Each path below is one point turned by a fixed rotation once a step. After each direction that follows a path, write how fast that rotation turns it, in degrees per step (0 if it stays still).
Each turn is a multiple of 5 degrees from 10 to 175, or 0.
Each row of a path follows its step; steps can be skipped.
Path 1:
step 0: 0.812  -2.720  -2.025  1.616  0.716  0.407  1.056  1.497  -3.523  -1.365  -2.363  0.834  0.123  -0.335  -2.618  -1.997  0.355  -0.990  -0.165  -0.020  -0.767  -0.733  -0.532  0.082  -2.689  -1.695  -0.774  -0.006  0.903  -0.789  -2.639  0.683  -0.309  -3.186  -1.113  1.228  0.981  -2.425  1.443  -0.727  -0.240  -0.254  1.172  -0.580  -0.901  0.338  0.433  0.910  0.122  0.925  -0.844  0.834  -0.707  -0.550  -1.082  -1.595  -0.269  -0.783  -1.549  1.783  1.326  -0.079
step 1: -0.861  -0.063  0.366  -1.717  0.211  1.130  1.750  -1.858  -0.177  -0.131  -1.033  -0.456  -0.426  -0.426  0.898  -0.802  -2.789  0.330  0.882  -1.675  -0.734  0.619  -1.532  1.904  -2.443  -1.843  -1.779  1.631  0.405  -0.643  -0.413  1.395  -2.616  -0.597  -0.580  1.634  -0.824  -2.375  -1.491  -3.308  0.441  -1.321  0.054  0.339  -2.223  -0.249  -0.426  1.927  0.689  0.796  -0.190  -0.120  -1.704  -1.336  -0.177  -0.280  1.017  -1.296  -0.381  0.712  3.491  0.411
step 2: -0.106  -0.533  0.102  -1.691  -0.473  0.033  2.545  -1.965  1.388  1.987  -0.151  -1.027  -2.214  -0.744  1.328  -1.460  1.993  1.446  0.004  0.223  1.802  1.157  -0.912  -0.087  0.715  -1.287  -2.016  1.274  0.147  0.374  1.121  -1.079  0.868  1.984  -1.678  0.162  -2.607  -2.151  -2.022  -3.009  2.016  0.039  -0.146  0.477  -0.466  -1.402  0.416  -0.528  1.519  3.184  -1.091  -0.038  -0.330  1.995  -1.509  0.583  0.997  -0.674  0.747  -0.067  0.092  0.215
step 3: 0.196  -1.172  -1.376  -0.512  -0.841  0.125  1.156  -0.328  2.992  1.143  0.511  0.791  -0.519  0.253  -1.304  -2.353  2.388  -1.296  -2.857  -1.467  1.359  1.028  -2.202  -0.837  0.252  -0.689  0.560  0.931  -0.269  0.310  0.812  -1.479  2.551  -1.783  -0.272  -1.441  -0.029  0.442  -1.030  -1.419  1.709  0.566  1.991  -1.991  -0.639  0.013  0.782  -2.200  -0.187  -0.545  -1.604  -1.012  -2.479  1.937  0.672  -0.282  -2.102  -0.658  0.895  -2.134  -1.009  0.239
step 5: 1.911  -0.969  0.643  -0.467  -1.234  0.190  0.487  -1.662  -2.467  -1.988  -1.709  1.493  -0.161  -1.721  -3.084  0.378  -1.038  0.489  0.447  -0.241  -1.474  2.230  0.911  0.352  -1.465  0.001  -0.705  1.600  -1.818  1.897  -0.804  0.276  -1.215  0.427  1.765  -0.757  1.244  -0.310  0.539  -1.050  2.094  -0.485  0.842  -1.331  -2.517  0.475  -0.558  0.536  2.874  0.606  1.221  -0.082  2.437  -1.614  -0.698  -0.121  0.507  -1.922  1.164  1.316  -1.016  -1.623
step 7: -0.492  1.743  1.506  -0.800  2.169  -0.630  1.836  -2.281  -0.490  0.333  1.206  -0.551  0.709  -1.490  1.678  -1.001  0.355  -0.397  0.394  -0.320  1.022  -0.243  -0.575  0.141  1.398  -0.703  -0.781  1.139  1.943  1.387  0.282  -0.740  -2.258  -0.960  -0.221  -0.015  -1.983  -1.699  0.100  1.349  -1.095  -1.263  2.446  -1.629  -1.601  -0.787  1.400  -0.806  -0.292  -0.549  -3.417  -1.612  -2.218  1.964  -1.886  0.714  -2.703  -1.064  1.567  0.314  0.803  0.925
step 8: -1.761  1.014  -0.221  0.119  0.401  -1.262  -0.069  -2.281  -0.040  0.730  0.458  1.662  1.145  0.017  0.491  -0.619  0.352  -1.162  1.474  0.771  -0.138  1.469  -1.061  0.721  0.513  -0.638  0.634  -0.301  0.507  -2.030  1.258  -0.794  0.342  -2.196  -1.980  -0.288  -1.300  0.081  0.790  -2.092  0.182  -0.034  0.660  0.957  -0.492  -0.788  2.540  -4.653  2.183  -0.403  -1.765  -3.560  1.159  -0.212  -2.458  -0.901  -1.127  -0.791  0.302  -0.819  -1.568  -1.110
step 9: 0.926  1.267  -1.403  -0.234  -1.591  0.623  1.337  -1.030  1.558  -3.329  -0.472  1.252  3.218  -1.179  -0.938  -0.993  0.009  0.535  0.894  -0.760  2.767  1.432  -0.414  0.751  1.834  1.262  1.670  0.452  -1.107  -0.914  -0.389  0.367  0.714  -1.247  0.524  -0.438  0.972  0.855  -0.428  -3.221  0.117  1.149  1.017  -0.083  1.109  2.182  -1.082  -3.368  1.218  0.586  -0.146  -1.505  0.823  -2.242  0.578  0.281  1.191  -1.137  -0.362  -0.434  -0.636  -0.846
step 10: 2.044  0.701  0.177  -0.253  -1.541  0.417  1.526  -2.501  -0.898  -2.471  -2.082  -1.305  0.436  0.350  -1.834  -0.892  2.054  0.890  0.875  -0.732  1.539  0.549  2.384  0.298  0.249  2.224  2.403  0.971  0.145  -0.519  0.856  0.652  0.150  1.266  1.789  0.462  1.303  1.336  0.827  -2.511  -0.941  -2.265  1.280  -1.634  1.924  0.065  -0.081  0.729  -1.120  -0.702  -1.157  2.322  0.053  0.502  0.066  -1.498  0.585  -0.793  2.088  2.100  -0.167  -1.323
Speeds:
-0.059  0.102  -0.122  -0.490  -0.001  -0.165  0.324  -0.243  0.561  0.218  0.595  0.212  0.195  -0.097  0.193  0.128  0.426  -0.222  -0.089  0.631  0.237  -0.018  -0.068  -0.569  0.314  -0.084  -0.361  -0.755  0.374  -0.216  0.391  -0.306  0.195  -0.319  -0.224  0.233  0.302  -0.222  -0.058  -0.136  0.541  -0.673  -0.204  -0.996  -0.280  0.458  -0.292  -0.848  -0.100  -0.753  0.509  -0.095  0.466  0.125  0.201  -0.054  0.199  0.341  -0.709  -0.032  -0.110  -0.285
70
-0.519  0.155  -0.064  -0.353  0.321  -0.116  -0.010  -0.288  -0.040  -0.089  -0.585  0.502  0.720  0.397  -0.124  0.338  0.282  0.562  -0.025  0.438  0.569  0.066  0.056  0.389  -0.529  0.584  0.888  -0.076  -0.702  0.207  0.636  -0.058  0.588  0.455  -0.481  -0.155  -0.069  -0.640  -0.165  -0.148  0.224  0.237  -0.299  -0.282  -0.093  -0.166  0.009  0.031  -0.076  0.274  0.331  0.263  -0.390  0.191  0.667  -0.317  -0.635  -0.033  0.073  -0.474  0.229  -0.113
55
-0.151  -0.739  -0.384  -0.409  -0.761  0.377  0.106  0.065  0.012  0.744  -0.637  -0.339  0.023  -0.100  0.539  -0.161  0.175  -0.115  -0.509  0.047  0.010  -0.024  -0.813  0.157  -0.344  0.092  0.164  0.131  0.393  -0.658  -0.500  -0.081  -0.355  0.641  -0.517  0.242  0.135  -0.535  0.319  0.076  0.164  0.229  0.533  0.061  0.404  0.242  0.313  0.337  -0.121  -0.155  0.613  0.324  -0.380  -0.254  0.246  -0.402  0.449  0.303  -0.342  0.284  -0.304  0.314
25
0.451  0.202  0.261  0.378  0.545  0.103  0.290  -0.124  1.132  -0.778  0.160  -0.075  0.041  0.039  0.214  -0.318  0.554  -0.445  0.127  0.734  0.054  -0.124  -0.329  -0.168  0.408  0.200  -0.110  -0.261  -0.105  0.064  -0.017  0.288  -0.667  0.330  0.026  0.229  -0.533  -0.632  0.239  0.147  0.044  0.898  -0.043  0.220  0.031  0.102  -0.139  0.123  0.011  0.390  0.199  0.179  0.025  -0.957  0.324  0.652  -0.097  0.134  0.176  0.202  0.336  0.219
145
0.888  0.624  0.009  -0.020  0.002  0.592  -0.126  -0.544  -0.668  -0.177  0.048  0.468  0.462  0.025  0.290  0.262  0.088  -0.221  -0.746  -0.052  -0.154  -0.432  0.413  -0.204  0.145  -0.478  -0.321  -0.273  -0.299  -0.109  -0.128  0.579  0.028  0.359  -0.552  0.425  0.342  -0.465  -0.304  -0.058  0.707  -0.516  -0.101  0.267  -0.117  -0.013  0.567  0.815  -0.480  -0.178  -0.147  0.085  0.055  0.035  -0.448  0.268  0.223  -0.191  0.137  -0.445  0.328  0.211
70
-0.843  0.668  -0.890  0.205  -0.993  -0.648  0.150  -0.205  -0.083  -0.076  -0.148  -0.158  0.275  -0.364  0.171  0.389  0.089  -0.416  0.321  0.060  0.031  0.177  0.180  0.240  -0.164  0.338  0.308  -0.417  -0.501  0.452  -0.335  -0.090  -0.386  -0.183  -0.217  0.574  -0.316  -0.178  0.649  0.246  -0.142  -0.300  0.102  -0.088  0.440  0.416  -0.218  -0.009  -0.390  0.059  -0.821  -0.032  0.389  -0.296  -0.647  0.243  -0.170  0.031  -0.151  -0.171  0.152  0.253
35
-0.617  0.484  0.123  0.608  0.010  0.052  0.412  -0.198  -0.094  0.012  -0.264  0.151  0.335  -0.092  0.157  -0.061  0.145  0.703  0.294  0.307  0.444  0.197  0.396  -0.271  0.330  -0.720  -0.421  0.388  -0.071  -0.545  0.071  0.475  0.108  -0.421  0.206  0.087  0.133  -0.227  0.166  0.281  -0.670  -0.359  0.051  0.001  0.125  -0.406  0.461  0.142  -0.486  0.041  0.036  -0.095  -0.447  -0.859  0.496  -0.078  0.104  -0.393  -0.503  0.089  -1.137  -0.244
35
0.233  0.419  0.105  -0.035  -0.702  -0.322  -0.560  0.138  -0.276  -0.214  -0.211  -0.361  -0.201  -0.368  0.706  0.488  -0.169  0.512  -0.587  0.385  0.078  0.968  0.126  0.312  -0.123  -0.043  -0.469  -0.003  -0.120  -0.125  0.089  0.472  -0.332  -0.204  -0.171  -0.640  -0.195  -0.113  0.340  -0.705  -0.135  0.058  -0.443  0.619  -0.385  0.119  -0.112  -0.475  0.885  -0.213  0.559  0.089  0.168  -0.063  0.303  0.425  0.142  -0.284  -0.207  -0.273  0.294  -0.004
100
